In the data rows, 500 means zero.
Some points:
array([532, 595, 527, 588, 379, 569, 507, 459, 393, 633, 595, 509, 446, 653, 592, 577, 415, 639, 511, 555, 517, 510,
       584, 465, 668, 396, 551, 399, 480, 361, 486, 593])
array([734, 551, 413, 425, 505, 616, 398, 638, 501, 387, 634, 507, 507, 607, 471, 424, 420, 312, 505, 434, 555, 415,
       578, 415, 451, 373, 436, 667, 525, 419, 441, 579])
array([651, 392, 446, 353, 460, 436, 540, 509, 529, 671, 568, 415, 530, 385, 467, 523, 620, 536, 580, 421, 396, 704,
       406, 435, 596, 572, 460, 476, 557, 482, 545, 469])
array([449, 467, 586, 246, 609, 471, 574, 489, 520, 469, 441, 439, 430, 685, 581, 448, 477, 500, 564, 600, 444, 526,
       351, 501, 462, 499, 639, 517, 375, 420, 379, 450])
array([425, 624, 332, 435, 437, 540, 393, 543, 530, 485, 446, 694, 686, 494, 459, 547, 708, 657, 451, 515, 406, 473,
       489, 520, 387, 426, 501, 485, 283, 582, 466, 554])
array([398, 577, 535, 489, 686, 449, 517, 430, 431, 505, 708, 477, 459, 450, 720, 513, 420, 566, 386, 365, 462, 540,
       565, 481, 500, 474, 339, 520, 463, 667, 420, 493])
array([550, 623, 539, 566, 526, 438, 627, 551, 402, 455, 313, 387, 483, 560, 345, 522, 439, 615, 631, 484, 559, 600,
       443, 509, 468, 381, 433, 491, 427, 458, 548, 463])
array([536, 465, 646, 641, 393, 421, 332, 450, 603, 607, 477, 472, 462, 612, 560, 403, 609, 522, 553, 481, 626, 385,
       479, 709, 624, 440, 461, 504, 556, 616, 512, 506])
array([393, 518, 526, 430, 510, 647, 409, 476, 601, 589, 454, 590, 518, 528, 430, 706, 440, 427, 454, 420, 314, 438,
       488, 497, 554, 642, 558, 434, 611, 429, 562, 341])
array([417, 467, 471, 599, 537, 464, 525, 572, 604, 465, 439, 333, 408, 549, 359, 518, 485, 452, 401, 496, 540, 652,
       637, 395, 345, 569, 485, 438, 471, 503, 380, 468])
array([336, 462, 538, 428, 416, 640, 551, 527, 435, 466, 446, 590, 449, 573, 532, 551, 446, 440, 448, 348, 695, 491,
       332, 577, 496, 478, 476, 508, 484, 489, 584, 557])
array([362, 351, 394, 559, 481, 523, 441, 534, 521, 414, 570, 497, 536, 447, 560, 458, 422, 508, 820, 436, 467, 393,
       534, 398, 446, 391, 645, 376, 549, 614, 454, 497])
array([498, 630, 400, 611, 501, 459, 420, 607, 527, 496, 507, 603, 318, 380, 493, 433, 510, 253, 539, 562, 457, 599,
       390, 533, 683, 392, 493, 422, 368, 482, 493, 393])
array([535, 477, 530, 613, 340, 612, 518, 502, 623, 477, 596, 567, 494, 512, 438, 486, 471, 644, 579, 621, 500, 605,
       536, 365, 676, 590, 350, 668, 513, 499, 434, 505])
array([508, 473, 462, 465, 362, 537, 405, 474, 401, 533, 619, 413, 359, 404, 457, 384, 511, 506, 568, 570, 408, 426,
       477, 683, 407, 658, 498, 612, 402, 448, 398, 430])
array([485, 477, 445, 616, 502, 543, 594, 421, 699, 644, 468, 532, 539, 348, 677, 471, 443, 531, 498, 335, 519, 450,
       473, 477, 254, 442, 590, 585, 446, 387, 588, 491])
array([398, 526, 590, 526, 442, 336, 521, 598, 560, 516, 637, 566, 410, 560, 446, 584, 541, 428, 617, 432, 579, 640,
       501, 566, 451, 473, 526, 360, 582, 588, 496, 493])
array([604, 499, 480, 387, 540, 361, 608, 402, 456, 574, 483, 625, 488, 521, 376, 454, 422, 493, 595, 391, 577, 417,
       579, 439, 585, 572, 620, 672, 516, 625, 309, 444])
array([571, 379, 549, 446, 610, 563, 610, 715, 564, 577, 536, 531, 607, 483, 575, 437, 471, 535, 460, 600, 675, 578,
       584, 559, 542, 563, 580, 519, 356, 481, 580, 372])
array([570, 564, 555, 545, 496, 420, 418, 698, 407, 499, 447, 429, 528, 504, 615, 324, 579, 484, 419, 413, 478, 506,
       574, 412, 624, 533, 644, 376, 520, 527, 539, 585])
array([517, 492, 573, 375, 430, 315, 303, 548, 526, 498, 434, 512, 613, 568, 601, 513, 462, 411, 586, 560, 558, 529,
       542, 409, 391, 473, 338, 564, 548, 403, 592, 380])
array([523, 348, 485, 537, 354, 442, 513, 514, 466, 436, 571, 631, 629, 536, 417, 475, 394, 493, 265, 625, 544, 520,
       346, 539, 481, 531, 536, 472, 561, 531, 364, 551])
array([546, 479, 539, 392, 636, 476, 571, 445, 759, 417, 449, 546, 422, 481, 506, 425, 583, 455, 465, 585, 388, 452,
       516, 507, 570, 298, 597, 498, 581, 475, 454, 646])
array([599, 371, 339, 561, 587, 428, 431, 654, 450, 607, 439, 406, 359, 600, 419, 613, 519, 646, 377, 403, 476, 379,
       355, 495, 486, 525, 477, 465, 533, 455, 486, 495])
array([640, 566, 546, 386, 378, 473, 670, 439, 540, 553, 487, 469, 542, 430, 577, 488, 510, 456, 475, 533, 555, 395,
       482, 457, 411, 534, 376, 312, 547, 395, 309, 499])
array([546, 419, 453, 399, 658, 429, 471, 473, 552, 369, 558, 499, 465, 349, 534, 746, 414, 579, 513, 563, 564, 364,
       658, 604, 573, 508, 404, 463, 411, 489, 589, 569])
array([564, 416, 559, 644, 464, 403, 550, 512, 307, 312, 317, 514, 586, 320, 540, 577, 453, 463, 444, 373, 324, 627,
       528, 575, 555, 418, 498, 530, 461, 440, 487, 464])
array([378, 384, 657, 556, 467, 495, 583, 420, 487, 332, 653, 458, 503, 553, 386, 403, 630, 521, 447, 470, 366, 333,
       519, 463, 555, 536, 521, 460, 461, 413, 614, 516])
array([553, 589, 637, 554, 557, 577, 334, 309, 566, 457, 591, 334, 604, 490, 390, 626, 558, 479, 434, 409, 536, 601,
       387, 479, 480, 411, 639, 584, 461, 484, 448, 424])
array([490, 464, 277, 439, 464, 467, 488, 333, 489, 477, 464, 371, 556, 615, 581, 435, 350, 468, 433, 691, 478, 511,
       496, 491, 537, 382, 477, 491, 585, 682, 612, 389])
array([555, 479, 603, 463, 609, 655, 501, 543, 517, 495, 481, 618, 492, 541, 443, 329, 399, 637, 521, 487, 434, 570,
       416, 586, 411, 489, 304, 445, 644, 538, 553, 502])
array([631, 691, 492, 588, 579, 597, 569, 546, 525, 395, 461, 515, 650, 507, 531, 502, 527, 520, 575, 516, 500, 343,
       499, 494, 529, 651, 515, 438, 546, 618, 418, 365])
array([614, 459, 606, 555, 485, 555, 499, 481, 353, 598, 596, 599, 410, 545, 440, 540, 480, 455, 504, 749, 450, 542,
       617, 570, 315, 454, 656, 456, 596, 561, 586, 537])
array([216, 581, 481, 461, 502, 515, 452, 580, 488, 509, 444, 439, 553, 298, 473, 460, 448, 626, 368, 549, 599, 466,
       535, 568, 565, 473, 576, 514, 691, 304, 443, 436])
array([537, 497, 411, 482, 459, 595, 387, 383, 522, 333, 356, 547, 381, 554, 652, 509, 557, 531, 518, 404, 569, 708,
       614, 627, 505, 720, 537, 490, 545, 494, 477, 580])
array([442, 422, 658, 556, 476, 520, 471, 563, 473, 598, 270, 619, 434, 498, 530, 500, 468, 477, 465, 618, 473, 372,
       543, 301, 466, 502, 412, 610, 378, 603, 434, 477])
array([426, 589, 470, 640, 610, 472, 576, 538, 449, 452, 558, 446, 514, 439, 631, 644, 636, 471, 569, 599, 517, 499,
       310, 455, 463, 683, 520, 675, 625, 458, 567, 667])
array([363, 449, 387, 638, 680, 396, 476, 384, 430, 604, 494, 581, 655, 625, 415, 436, 524, 387, 526, 460, 487, 561,
       560, 610, 492, 575, 392, 509, 432, 322, 535, 564])
array([562, 455, 535, 464, 559, 582, 402, 328, 393, 579, 470, 436, 478, 354, 365, 438, 511, 436, 545, 578, 671, 518,
       434, 336, 536, 569, 457, 348, 419, 515, 525, 672])
array([388, 456, 422, 412, 489, 675, 663, 488, 397, 577, 440, 365, 583, 504, 512, 618, 775, 444, 538, 449, 447, 460,
       612, 554, 493, 356, 432, 609, 576, 583, 480, 509])
array([484, 646, 500, 436, 381, 457, 573, 542, 576, 575, 497, 274, 529, 503, 421, 501, 299, 433, 455, 465, 369, 494,
       484, 584, 507, 572, 534, 542, 382, 672, 676, 718])
array([473, 629, 407, 491, 443, 429, 605, 382, 430, 365, 587, 641, 385, 436, 480, 462, 653, 565, 398, 435, 520, 410,
       549, 360, 459, 477, 517, 501, 531, 488, 739, 360])
Along one direction, these points spread out more than along any other. Take the direction at right angles to it along which they spread out most. Go by this last direction. How many in every 100 of the points above lie lower along it than each point below? Answers are rounded to whole numbers. More than half of the points above lie lower than the first one.
array([604, 499, 480, 387, 540, 361, 608, 402, 456, 574, 483, 625, 488, 521, 376, 454, 422, 493, 595, 391, 577, 417,
       579, 439, 585, 572, 620, 672, 516, 625, 309, 444]) 2
array([442, 422, 658, 556, 476, 520, 471, 563, 473, 598, 270, 619, 434, 498, 530, 500, 468, 477, 465, 618, 473, 372,
       543, 301, 466, 502, 412, 610, 378, 603, 434, 477]) 26
array([532, 595, 527, 588, 379, 569, 507, 459, 393, 633, 595, 509, 446, 653, 592, 577, 415, 639, 511, 555, 517, 510,
       584, 465, 668, 396, 551, 399, 480, 361, 486, 593]) 69
array([362, 351, 394, 559, 481, 523, 441, 534, 521, 414, 570, 497, 536, 447, 560, 458, 422, 508, 820, 436, 467, 393,
       534, 398, 446, 391, 645, 376, 549, 614, 454, 497]) 7
array([555, 479, 603, 463, 609, 655, 501, 543, 517, 495, 481, 618, 492, 541, 443, 329, 399, 637, 521, 487, 434, 570,
       416, 586, 411, 489, 304, 445, 644, 538, 553, 502]) 43
array([631, 691, 492, 588, 579, 597, 569, 546, 525, 395, 461, 515, 650, 507, 531, 502, 527, 520, 575, 516, 500, 343,
       499, 494, 529, 651, 515, 438, 546, 618, 418, 365]) 10
array([553, 589, 637, 554, 557, 577, 334, 309, 566, 457, 591, 334, 604, 490, 390, 626, 558, 479, 434, 409, 536, 601,
       387, 479, 480, 411, 639, 584, 461, 484, 448, 424]) 64
array([571, 379, 549, 446, 610, 563, 610, 715, 564, 577, 536, 531, 607, 483, 575, 437, 471, 535, 460, 600, 675, 578,
       584, 559, 542, 563, 580, 519, 356, 481, 580, 372]) 36
array([599, 371, 339, 561, 587, 428, 431, 654, 450, 607, 439, 406, 359, 600, 419, 613, 519, 646, 377, 403, 476, 379,
       355, 495, 486, 525, 477, 465, 533, 455, 486, 495]) 81
array([473, 629, 407, 491, 443, 429, 605, 382, 430, 365, 587, 641, 385, 436, 480, 462, 653, 565, 398, 435, 520, 410,
       549, 360, 459, 477, 517, 501, 531, 488, 739, 360]) 21
